In the rows, 128 means zero.
Each row of Z is roughly a mix of the hidden directions of one of 3 groups.
Z, 114 rows:
[[136 136 100 122  98 136 154 106 177 122 132  76]
 [118 131 102 138 184 142 126 120 155 158 176 131]
 [104 109  89 126 161 120 135 139 123 168 174 155]
 [152 165 143 132 174 172 152 116 144 116 141 154]
 [136 153 139 141 116 180 115 105 182 150 119 112]
 [120 148 111 114 180 165 126 145 127  97 163 155]
 [136 121  79 116 166 120 111 129 165 141 156  90]
 [129 115 111 125 189 141 131 137 104 170 163 144]
 [124 122 107 142  62  86 119 102 107 129 132 114]
 [156 147 134 126  63 140 140 117 153 105  93 118]
 [116 127 108 163  97 106 144 101  69 134 144 146]
 [128 153  87 142  99 120 138  74 109 156 144 148]
 [109 143  86 109 145 157 126 126 149 127 188 146]
 [111  92 135 130 193 117 118 166 118 143 131 149]
 [123 134 105 133 169 131 110 109 144 194 151 137]
 [129 135 107 125  81  82 133  81 103 150 126 121]
 [124 128 132 139 199 144 119 152 127 137 167 150]
 [128 112  85 126  92 103 118 116  84 141 116  87]
 [135 140 113 128  79 147 157 117 189 129 111 116]
 [147 129  92 120 108  98  99 100 127 146 161  81]
 [140 138 131 136 180 178 108 150 157 129 155 115]
 [107 153 103 140 140 130 132  93 122 138 161 190]
 [102 120 142 133 177 153 141 130 102 164 150 168]
 [112 139 153 143 111 134 163  93 110 156 113 182]
 [106 101 106 129 128  89  96 133  73 153 143 138]
 [158 157 162 130 158 150 119 127  90 107 127 173]
 [134 107  74  92 162 126 128 151 143 124 129  87]
 [140 140 118 104 161 121 102 148 180  93 149 101]
 [126 106 147 142 191 151 139 153 108 157 129 154]
 [149 157 133 131  96 107  80 114 138 110 132  78]
 [153 159 121 136 171 142 141 105 153  85 163 117]
 [140 148 147 123 115 167 140 146 109  68 109 156]
 [123 136 113 115 180 152 123 151 185 119 154 122]
 [129 124 105 111  75 100  99 121 116 145 112  81]
 [107 118 161 120 162 129 148 167 110 108 106 176]
 [146 132 160 131  78 129 125 133 120 101  68 134]
 [147 142 108 118 194 153 134 132 130  99 162 141]
 [138 162 115 125  63 128 124  87 111 112 128 109]
 [156 156  93 103 124 164 124  95 144 146 143  87]
 [153 143 144 132 178 175 157 121 135 117 120 164]
 [142 157 117 123  80 150 152 101 168 114 125  94]
 [150 135  95 126 114 130  88 112 121 161 154  75]
 [145 173 132 132  90 150 143  89 141  90 114 150]
 [ 98 114 114 104 105  95 157 146 131  72 122 105]
 [ 99 144 142 113 174 165 146 118 167 161 131 140]
 [133  95 100 114 128 120 131 157 152 150 136  64]
 [124 186 143 131 125 165 138  92 130 110 157 155]
 [101 122 147 150  99 158 162 112 104 161 131 170]
 [133 113 104 121  63 111 136 115  95 116 132  91]
 [153 160 130 139  96 136 158  81 170 146 135 119]
 [131 135 162 193 156 154 132 113 113 109 112 113]
 [156 129 170 120 127 141 141 148 133 111  61 119]
 [128 121 105 135  64 115 129 120 102 158  90 111]
 [142 156 104 133 145 170 171 110 172 143 142 125]
 [151 116 112 124 124  63  94 135  90 120 141 111]
 [143 150 109 111 119 130 107 123 186 101 137  82]
 [131 139  76 115 136 105 108 122 160 125 177  98]
 [101 127 120 175  99 124 144  82 105 167 134 128]
 [135 124 115 100 181  88 108 140 132 152  93 147]
 [ 91 107 156 147  75 162 153 149 134 114 127 138]
 [138  90 132 110 167 105  97 171 110  94 132 121]
 [124 133 167 142 180 138 125 139  82 139 115 163]
 [117 106 102 142 184 126 126 147 121 159 174 143]
 [153 130 112 108  78 115 100 134 159  96 124  91]
 [166 165 170 129 140 149 138 107 145  83 124 144]
 [130 127 132 108 166 138 114 148 198 134 126 101]
 [148 118 145 104 144 105 141 150  94 100  77 159]
 [112  86  94 125 153  89 117 139 135 164 163 112]
 [ 91 113  96 129  84  96 148  97 152 153 137 119]
 [136 116 144 141  64 101 130 123  94 114  90 130]
 [131  98 105 133  89  71 112 108 112 147 123 101]
 [129 109 117 122 176 153 141 144 153 189 124 125]
 [163 163 149 118 140 129 145 110 134  66 103 127]
 [142 109 136 125  74  93 123 117 141 115 100  82]
 [100 132 129 131 193 147 137 142 140 132 163 162]
 [153 154 126 126 179 178 158 130 151 114 134 141]
 [126 117 166 134  87 136 153 140  85 103 100 158]
 [141 123 109 133 183 128  84 147 135 161 161 117]
 [137 149 100 132  86 120 106  95 151 107 149  82]
 [118 144 135 114 175 169 126 150 163  93 151 147]
 [189 127 137 127 128 133 150 123 158  98  90 101]
 [132 141 149 104 148 132 116 160 181  78 116 122]
 [133 147 162 113  91 147 150 124 120  94  73 132]
 [117 106  68 124 107  94 114 118 111 156 153 106]
 [149 161 128 135 170 152 136 108 120 113 146 185]
 [118 131 115 154 136 101 133  97  94 152 188 147]
 [129 112 137 135  59  97 128 113 103 141  94 123]
 [117 131  96 131  64 104 125  94 120 152 135 105]
 [ 89 121 140 144 120  86 102 106  89 139 136 168]
 [126 139 119 104 173 146 109 151 176 100 163 125]
 [132 125 143 117 159 155 138 137 139 166  78 172]
 [143 127 133 108 177 150 167 151 106 150 101 158]
 [118 118 143 152 178 136 129 143 107 150 165 175]
 [130 134 144 132  51 131 139 109 123 106 102 110]
 [121  98 131 132  66  87 118 128 134 134  93 109]
 [124 167 130 138  85 158 143 107 125 111  95 170]
 [125 136 121 148 159 189 130 127 149 147 175 122]
 [134 129 164 118 155 144 146 162 166 111  77 135]
 [163 170 176 145 127 167 101 120 122 114 120 128]
 [158 145 109 123  94 112 114  86 168 141  99 101]
 [133 125 120 163  78  95 121  92 132 123 170 114]
 [145  85  92 109  85 110 139 145 111 113 109  96]
 [124 133 109 110 152 110 100 129 187 128 160  92]
 [142 112  97 125 184 108 111 140 118 155 172 115]
 [136 111 135 148  75  76 116 118  97 124 106 113]
 [128 154  94 129  74 138 130  80 108 130 151 117]
 [106 121 172 145 129 149 160 130 106 145  85 166]
 [ 94 155 118 124 162 174 148 129 155 137 169 133]
 [114  94 133 142 114  66 106 114 100 162 127 126]
 [145 103 138 123 171  98 136 153 111 122 100 180]
 [ 99  90 102 145 116 151 139 143 130 180 146 160]
 [118  93 121 154 175 110 127 149  96 160 155 150]
 [130 126 118 147  78  82 107  99 108 136 161 108]
 [142 129 114 127 198 163 141 154 106 129 125 146]]
Here is one row from each group, named. Which group is each of the other rows in?
[136 105  91 120 127  74  91 131 115 168 133 114] | <89>
[117 100 106 134  82  82 110 119  99 159 116 114] | <22>
[133 109 146 132  71 109 141 124 105 150  76 132] | <115>

[151 137 162 142  97 132 135 121 111 113  66 156] | <22>
[122 121 144 130 158  92 144 129  82 134 122 185] | <89>
[131 129 164 118  98 133 131 136 153  81  96  84] | <22>
[121 168 109 129  76 131 134  76 135 122 152 116] | <22>
[158 138 121 121  75 118 111 125  96  75 125 119] | <115>
[138 145 139 111 202 142 128 142 140 135 106 157] | <89>
[ 97 107 142 151 110  88 120 114 103 183 120 143] | <22>
[102 130 150 126 120 176 134 181 117 144  91 140] | <22>
[137 144 162 135 169 167 162 133 170 115 112 138] | <22>
[127 147 147 133  75 151 153 112 149 138  96  87] | <22>
[111  98  89 145 110 123 153 113 104 153 181 126] | <89>
